In the rows, 128 means zero.
One turn sends every row of this set to another row. A few are shown first. Where does it send the rows asked after them?
j_269: [143 135 118  93 159 171 140 140 144 138 161 151 111 102 147 137 154 139
 140 120 128 113  99 118 114 135 136 120 139]
j_957: [120 109 135 149 140 141 104 102 114 113 109 112 120 135 112  83  80 107
 115 108 127 150 136 149 108 127 118 119 101]
j_268: [116 126 125 137 140 124 126 112 118  81 127 114 126 148 136 133  69  99
 120 127 136 172 120 116 104 107 127 134 114]
j_799: [154 122 110 134 132 138 126 136 121 119 135 136 107 107 151 129  89  76
 128 140 108 134 103 133 177 113 144 109 126]
j_247: [122 140 131 103 131 153 104 133 122 133 116 130 112 120 128 113  99  75
 126 160 104 120 125 113 128 134 143  83 125]
j_981: [127 113 120 132 156 129  92 117 122 106 125 114 140 175 135 112 104 125
 114  98 119 160 137 138 128  91 104 146 118]
j_200: [127 131 126 126 128 136  37 127 127 151 117 121 132 132 149 124 105 124
 133 133 124 106 124 132 155 132 123 125 123]
j_188: [133 132 139 133 126 134 141 121 167  91 136 118 101 150 100  96  86 100
 144 129 116 128 120 140 123 127 128 105 133]
j_584: [137 128 123 139 107 173 144 131 126 134 138 121 120  90  87 118  80 135
 124 113 129 133 139 113  90 117 130 124 106]
j_956: [107 141 133  92 136 120 140 125 133 125 141 112 107 109 123 157 163 187
 137 140 121 157 112 148 133 118 128 111 124]
j_194: [137 104 138 153 109 136 139 118  99 156 123 112 130 128 138 128 103 117
 137 105 112 104  95 148 138 152  83 137 132]
j_314: [165 123  87 107 138 154 141 102 121 122 111 157 137 121 100 159 123 140
 137 154 135 144 133 177 131 110 133 146 126]
j_632: [144 112 136 133 150 116 125 142 132 111 122  99 124 129 158 132 134  96
 104 126  96 123 111 123 185 116 145 137 112]
j_327: [110 160 101 108 137 171 158 132 116 143 116 133 111 105 133 143 153 166
 129 153 119 156 128 122 141 116 139 124 147]
j_847: [159 106 136 142 130 122  94 125 124 142 126 123 120 107 169 114 103 103
 127 120 132 108 112 144 166 122 155 138  94]
j_786: [111 143 129 135 130 155 130 129 120 141 113 107 120  96 143 127 178 187
 128 138 124 122 114 123 121 132 135 153 130]
j_321: [ 99 148 154 118 137 115  96 136 149 114 128 104 133 132 152 151 136  98
 133 132 120 132 122  88 152 110 137 122 115]
j_590: [135 131 112  86 146 145 124 139 111 148 127 112 100 101 146 156 106 179
 128 143 139 118 120 124 146 174 144 129 111]
j_675: [156 115 124 142 117 122 127 116 124  98 123 110 127  96 111 152 136 162
 162 145 144 128 108 159 110 124 119 169 100]
j_367: [123 148 111  98 161 127 117 122 158 106  83 140 102 126 102 117 118 131
 156 119 132 137 135 145 152 121 141  87 129]
j_939: [135 115 131 118 136 141 167 109 128  87 116 126 120 114  91 120 159 167
 127 147 128 137 131 148 150 102 127 119  99]
j_412: [128 127 122 119 129 133 101 105 131 141 133 125 126  96 121 150 156 177
 128 136 126 119  93 172  97 144 127 135 139]
j_135: [124 134 126 128 140  99 105 118 139  68  97 117 126 116 112 128 131 144
 137 127 127  90  98 108 116 127 136 121 134]
j_967: [149 121 125 107 122 116 100 110 134 138 125 123 122 173 117 105  67 138
 138 119 133 118 157 156 148 114 132 131 115]
j_276: [122 113 152 132 131 141 157 120 137 126 141 137 127 166 173 122 127 147
 126 108 140 123  90 128 164 113 102 118 125]
j_537: [128 150 102 125 115 164 127 117  98 169 115 138 121  80 139 144 131 160
 145 147 137 129 123 134 107 131 145 150 137]
j_436: [145 116 119 131 139 177 103 133 153 134 126 119 140 145 115 113 116 184
  90 104 131 119 138 131 116 114 128 150 112]
j_798: [132 132 130 122 122 177 110 130 125 131 121 133 125 174 150 162 117 118
 128 111 136 148 130 156 125 157 107 173 120]
j_566: [153 137 103  90 136  95  93 123 109 131  95 133 134 122 115 145 106 125
 169 114 128 107 141 132 113 108 137 137 126]
j_655: [126 130 137 138 123  93 122 104 150  98 131 102 149 161 111 151  96 108
 121 115 120 112 130 118 131 116 131 162 136]
j_673: [111 121 146 125 110 192 138 100 104 119 129 163 123 156 122 114 120 123
  96 114 139 122 138 131 141 137 117 119 113]
j_698: [122 137 112  85 122 132 144  95  99 149 134 146 124  91 105 161 131 153
 121 151 121 136 122 152 108 122 144 106 136]
j_781: [125 146 108 126 136 157 144 149 157 112 130  99 130 135 111 176  93 151
 115 119 127 172 137 108 126 112 128 154 121]
j_641: [109 130 157 133  89 153 144 139  91  99 144 108 106 141 131 145 112 127
 142 118 128 142 126 109 129 142  95 145 100]
j_154: [109 133 118 122 141 141 132 114 115 152 140 122 130  73 109 164 149 144
 124  98 120 108 125 108 161 146 121 133 135]
j_103: [129 122 135 108 131 139 181 114 116 155 105 128 124 153 158 156  83 104
 121 131 134 142 114 143 144 151 129 124 119]

j_981 turns into j_268
j_799 turns into j_847
j_786 turns into j_327
And these:
j_675 turns into j_939
j_367 turns into j_566
j_781 turns into j_584
j_641 turns into j_673
j_321 turns into j_247
j_269 turns into j_590
j_188 turns into j_967
j_956 turns into j_698
j_276 turns into j_103

One turn sends every row of this set to another row. A few are shown first. Where does it send the rows asked after them?
j_497: [131  85 166  93 128 104  81 105 106 133 138 171  91 114 149 138 182 153
 142 146 114 122  89]
j_687: [131  86 165  86 132 103  81 111 102 133 137 172  93 118 144 138 180 154
 143 147 113 117  87]
j_361: [134 125 151 139 148 152  99  96 147 134 162 133 126 127 128 107 110 148
 173 169 107 175 123]
j_683: [144 123 193 129 138 101  77 111 169 119 159 144 129 130 124 106 112 107
 127 151 127  93  77]
j_929: [144 122 189 118 153 114  74 115 158 118 154 147 130 138 107 106 104 117
 130 148 125  86  68]
j_750: [131 125 158 109 109  75 116  95 111 155 171 107 110 124  85 107 115 165
 139 158 111 145  74]
j_162: [130  85 164  86 136 111  80 108  99 132 135 173  92 118 139 138 176 159
 143 145 114 117  83]
j_979: [132 121 157 121 106  84 114  83 113 153 172 106 104 118  89 107 115 167
 137 156 112 153  75]
j_117: [130  82 165  96 130 112  80  99 104 132 138 172  88 113 147 138 180 157
 141 144 115 124  87]
j_959: [131 121 155 116 113  90 114  84 109 153 170 107 105 121  82 108 112 171
 138 155 112 151  72]
j_26: [143 116 184 128 157 136  71  97 155 115 151 148 121 135 102 107  99 127
 129 142 126  94  65]
j_68: [143 116 192 146 134 115  74  90 173 116 160 144 120 121 128 105 113 111
 124 148 129 106  79]
j_871: [132 123 156 109 114  84 115  92 107 154 170 107 108 125  80 108 111 169
 139 156 110 145  71]
j_884: [136 139 158 112 144 109 106 136 147 140 164 131 145 139 135 107 116 130
 175 180 104 154 125]
j_470: [111 129 154 112 131 126  62 137 114 131 122 123 122 168 176 112 141 172
 108 137 107 132  87]
j_665: [112 126 155 126 123 128  62 124 121 130 125 122 117 160 185 111 145 171
 106 136 109 141  92]
j_176: [134 128 147 119 165 157  97 112 134 135 156 136 132 142 109 108 101 155
 177 167 105 162 113]
j_309: [112 127 152 116 134 137  60 128 112 130 121 124 118 167 172 111 139 178
 108 134 107 135  85]
j_762: [135 137 152 101 163 130 102 137 134 138 157 134 144 149 113 107 104 144
 178 174 102 148 114]
j_740: [111 124 152 125 128 138  60 121 116 130 122 123 115 162 178 111 141 177
 106 133 108 141  88]
j_224: [136 131 158 135 135 122 104 112 156 138 167 130 135 126 144 107 120 132
 170 176 108 171 131]
j_560: [130  82 163  92 135 116  79 100 100 132 135 173  89 115 140 138 177 160
 143 143 114 122  84]
j_108: [132 123 159 116 104  75 116  89 114 154 173 106 107 119  91 107 117 163
 137 158 112 150  77]
j_680: [112 129 155 118 124 120  63 133 119 132 125 122 121 164 184 112 145 168
 107 138 108 135  91]
j_118: [142 111 186 146 146 137  70  82 165 114 155 147 116 124 114 107 105 123
 126 142 129 107  72]

j_740 turns into j_680
j_117 turns into j_687
And these:
j_871 turns into j_979
j_68 turns into j_929
j_176 turns into j_224

One turn sends every row of this set to another row. A few are shown first. Where does it send the rows asked after them?
j_689: [159  99 145 151 123 129 145 148 116 143 140 119 146 152 132  99 136 120
 129 123 108 158  88 137 151]
j_175: [140 117 109 137 100 139 154 129 136 134 127 117 155 152 149 185 174 139
 132 130  98 111 121 135  71]
j_197: [140 118 120 143 127 149 157 148 115 137 102 122 139 145 140 122 148 185
 135 133  78 124 151 109 146]
j_568: [119 127 135 124 144 100 127 150 115 107 148 124  97 118 149 118 113 127
 155 122 117 110 112 125 138]
j_951: [117 134 118 126 112 131 157 141 170  85  93 131 139 147 135 131 123 142
 135 134 177 138 113 131 102]
j_541: [164  92 166 139 122 142 131 136 144  82 142 112  96 160 173 155 155 124
 153 132 131 119 136 135 129]
j_787: [142 139 112 149  84 155 131 133 128 155 126 154 149 165 116 130 129 155
 146 107 145 134 156 103 152]
j_597: [158 106 134 157  76 169 128 131 141 145 133 130 116 169 128 138 146 117
 152 125 163 169 143 119 147]
j_54: [128 131 117 159 106 153 128 160 170 133 109 117 130 116  97 155 148 101
 113 117 111 146 141 132 111]
j_28: [138 133 121 143 100 131 131 116 138 134 118 132 101 154 139 132 117 131
 150 135 180 140 172  96 153]
j_810: [142 124 127 135 123 130 139 153 118 123 125 139 135 134 140 100 138 147
 142 111  83 132  75 128 140]
j_207: [158  92 130 164 116 140 139 138  94 150 131 119 163 151 149 138 165 127
 138  96  90 115 140 135 122]
j_487: [127 123 114 132 112 116 158 118 126 119  96 117 120 121 143 173 159 159
 129 153 109  95 145 113  81]
j_74: [147 127 136 139 126 179 133 152 144 130 111 118 115 115 120 168 127  95
 120 104 151 130 123 139 101]
j_973: [110 152  97 130  89 132 129 107 122 115 107 150 110 132 150 133 141 146
 162  96 131 119 154 112 130]
j_27: [155 118 135 120 136 111 134 153  99 114 128  96 101 146 164 136 138 156
 175 155 164 119 144 124 130]
j_892: [128 119 118 139  82 143 126 106 126 111 115 125  80 134 163 140 158 106
 170 112 155 152 141 130 122]
j_304: [166 102 143 136 104 155 158 140 148 135 141 105 145 172 128 185 159 145
 125 164 138 130 131 131  96]
j_377: [143 104 135 127  99 124 146 124 122 107 122  98 116 138 148 185 178 133
 147 160 140 120 125 143  74]
j_958: [140 133 132 139 136 104 128 166 129 128 137 142 133 142 133 107 105 147
 143 129 113 111 100 104 152]
j_486: [146  94 121 153 122 154 137 165 145 140 157  99 134 179 173 156 154 112
 159 133 105 153 134 134 124]
j_766: [134 131 119 133 124 143 138 151 146 118 105 122 136 141 148 159 115  98
 142 119 189 130 104 134  91]
j_137: [126 128 122 126 105 124 162 135 137 100  98 123 145 122  93 110 145 162
 126 120 164 134 137 147 107]
j_157: [132 103 159 138 144 114 138 143 135 112 159 110  99 138 140 117 111 108
 133 139 128 139 127 128 157]
j_664: [146 110 132 140 113 111 152 136 138 133 114 100 123 148 131 174 144 150
 131 192 155 119 152 106  99]
j_231: [133 125 120 152 118  80 124 141 122 106  92 127 137 149 163 127 148 157
 156 152 114 104 144  98 136]
j_5: [126  99 139 143 127 119 140 137 127 115 148 104 113 138 156 112 143  94
 141 126 101 164  98 149 140]
j_299: [121 131 101 153  99 112 137 154 136 138 109 112 155 114  83 124 156 125
 127 119 137 145 147 144 105]
j_373: [128 127 104 147  65 164 123 124 124 130 122 147 129 148 142 140 171 127
 167  87 116 149 124 134 122]
j_554: [155 119 118 141 119 135 165 135 127 164 121 116 158 152 122 172 140 163
 115 150 125 101 151 107  96]

j_892 turns into j_597
j_951 turns into j_766
And these:
j_207 turns into j_197
j_487 turns into j_664
j_958 turns into j_568

